Each row is where one point has got to under a steady rotation. How many ticks took it there?
The counts run from 0 to 592.
[  0  11  -1  11  -3   5   9   1 -30   6 -15 -14  -2  -2 -19  -2 -16 -14
 -11   4  10  -7  -8  -7  -3  28   7 -19   1  -7   3   3  -3  -6  -5]  361
[ 13   2  -2  -9 -15  22  11 -10  -4 -17 -25  -9   2  -9  11  -3  -4   4
 -10  15  -3  -7 -21  12 -16  15  -7 -13   7  -3   7   2   5  -3  -5]  34
[  9  -4  -1 -12   2   2  10 -17 -19  10  -7  -9  -5 -12   0   0  -2  16
 -13   2  10   2   0  -5  14  10  -4 -32  22 -12  -5   5  -1   8  -3]  407
[ 10   3   3 -21   1  16  10 -10 -28  -6 -21  -7   5  -8  -2  -6   0   0
 -18   7   9   6   0  -4   3  -3  10 -14  21 -14  -9  -2 -11   3  -1]  581
[  8   9  -4   6  -5   3  11 -14 -36   5   2 -18  -2  -7 -13   7  -5   4
 -13   1   7   4 -12 -13   1  10   6 -22  13  -6   5   5  -2  -7 -10]  588
[ 15   8  -3   3 -11  15   9  -2 -22  -5 -13 -19   1 -11  -6  -1  -3  -3
  -9  10   2 -11 -22  -1 -14  24   0  -5   8 -15   5  -2   3   4 -10]  482
[  8  -3   8 -23   3   6  10 -13 -17   8 -17  -4  -1 -13  -1  -3  -4   6
 -13   1   7  -1   6  -3  15   7  -4 -31  18 -13  -7   7  -4   7   3]  523
[ 12   0   7 -16  -7   2   7 -15 -23   8  -5 -10   0 -11  -5   2   4   6
 -12  -4  -1  -9  -8 -11   3  22  -7 -29  15 -12   2  17   4   4   4]  74
[  9  -3  -7  -1  -1   5  16 -14 -11   5  -6 -12  -8 -16   8   8 -16  17
 -10  12  11  10  -4   7  12   2  -8 -30  14  -2   8  -6  -4  -1 -10]  282
[ -3   1   2  11 -15  16  -1  -8 -18  -9  -7  -6 -10  16 -11   2 -14  -9
 -12   1   9  -4 -24   5 -20  24   3 -18   1   3   7   6  -2  -9   1]  143
[  4   6   8 -25 -17  23  -2   4 -17 -15 -17  10  -6   0   2  -2  -7 -11
 -17   3   4  -8 -14   8 -12  22  -3  -6   3  -6   6   5  -3   0   7]  546
[ -6  -2  -3 -13   5   5   6   0 -22   6 -26  -7   0  -7  -1 -14  -1  -5
 -18  17  17   2   7  -3   6  15   4 -17  17 -13  -9   0  -3   6   6]  119
[ -3  -7   0 -10   2   7   4 -15 -24  -2 -16  -9  -2   4  -3 -10  10   5
 -18   2  14   3  -1  -3   2   4   5 -27  24  -7 -16   4  -6   6   8]  350
[  3   8   9   1  -9  12   4 -14 -32  -6  -9  -2  -4   9 -18   2  -9  -8
 -14 -10   4   0 -17  -4  -8  11  10 -20   7   3   2   9  -6 -12   3]  134
[  6  -3   0  -2   0  18   4 -11 -19  -4  -2   5 -19   6  -4   6 -21   8
 -12  -5  19  13  -3  11  10  -6   6 -28  15   0   0  -9 -15   0  -6]  285
[  4   9   5   4 -12  15   6  -4 -19  -8 -20  -3  -5   3 -12  -1 -21 -17
  -9   0   0 -10 -16   3 -15  23   4 -13  -4  -1   7   5  -4 -12  -2]  485
[ -6  -4  -1 -27  -8  11  -3  -6 -12  -4  -8   9 -13   1  13   5 -12   2
 -23  15  14  13   2   7   4   2  -3 -26   7   3  14   3  -2 -13  10]  102
[ -4  -9 -11  -1  -4  15  -3  -2  -6   3   1  -1 -21   6   4  -1 -28   1
 -11  14  25  11  -6  15  -1  14   1 -24   4  -5   9  -8  -5  -4  -5]  507
[ 10   0  -6   4   2  15  17   1 -18   0 -16 -11  -6 -13  -4   0 -12  12
  -8   7  14  -2  -6   8  10  11  -2 -15  16 -15  -5 -13  -7  19 -15]  60
[  8  -6  -9  -8 -15  13  -1  -9  -3  -3  -4 -18  -7  -5  16  -4  -1   4
 -10  18   8  -4 -22  10 -17  23  -5 -17   8 -12   9   2   8   0  -4]  265
[  0   9   1  13   0  14  12   1 -34  -6 -20  -7  -4   1 -19  -2 -11  -9
 -16  -1  12  -4  -9  -2   0  16   8 -11   7  -5  -3  -5 -12   5  -4]  241
[ 13   6  -6  -7   1  12  19  -6 -31  -2 -19 -16   4 -17   0  -2  -2  11
 -14  15   8   3  -2  -6   8   2   5 -14  20 -12  -3  -5  -5   5 -10]  580
[ -5   0 -10   7   5   4  14   2 -21   5 -23 -15   1 -11  -1  -8  -2   9
 -18  18  14  -3   2   0   9  18  -2 -22  17  -6  -9  -3  -5  11   1]  118
[  6   1  -4 -19 -11  13   1  -7  -6  -1 -19 -12   2  -7  11  -9  -5  -9
 -12  20   3  -7 -14   3 -18  26  -4 -14   4 -15   7   9   8  -8   1]  30
[ 13   9  -7   4 -18  21  11  -5 -13 -12 -14 -12  -3  -6   5   8 -14   2
 -11  13   2  -5 -23  11 -15  16  -4 -10   2   3  17  -6   3  -6  -9]  33
[ 11   6   9 -19   2  12   7  -2 -28   5  -8   3  -8  -7 -14   4 -22  -8
  -9  -7  14   4   3  -2   8  12   8 -21   7 -14   4   0 -12  -2  -5]  67
[  2  -6   0   4   1  13   0  -1 -29  -1  -2  -2 -17   8 -16   2 -18   2
 -10 -10  22   1  -7   5   3  14   7 -19  12 -10  -4  -6 -13  11  -5]  294
[  1   2  -2 -19 -13  10   4   1  -3  -2 -20  -2  -4 -12  17  -3  -5  -1
 -15  20   1  -8  -9   9  -6  28 -13 -19   4  -3  14  10   8   0   6]  92
[ -1   9   3 -22 -13  13   0  -2 -17  -4  -9   8  -9  -2   6   4 -18 -10
 -18  10   3   3  -6   3  -7  15  -4 -20  -5   4  21  11   0 -17   7]  551
[ 13  11   2   3  -9  13  15   2 -28  -5 -19  -4  -2 -13 -12   5  -8   3
  -9  -6   1 -14 -14   1   4  26  -4 -12   7  -9   3   2  -6  17  -7]  304
[  6  -2   8 -23   4   8   5 -11 -26   8  -7   4  -8  -4 -10   2 -17  -3
 -14  -3  15   7   9  -2  12   6   4 -28  13 -11  -2   6 -10  -2   3]  524
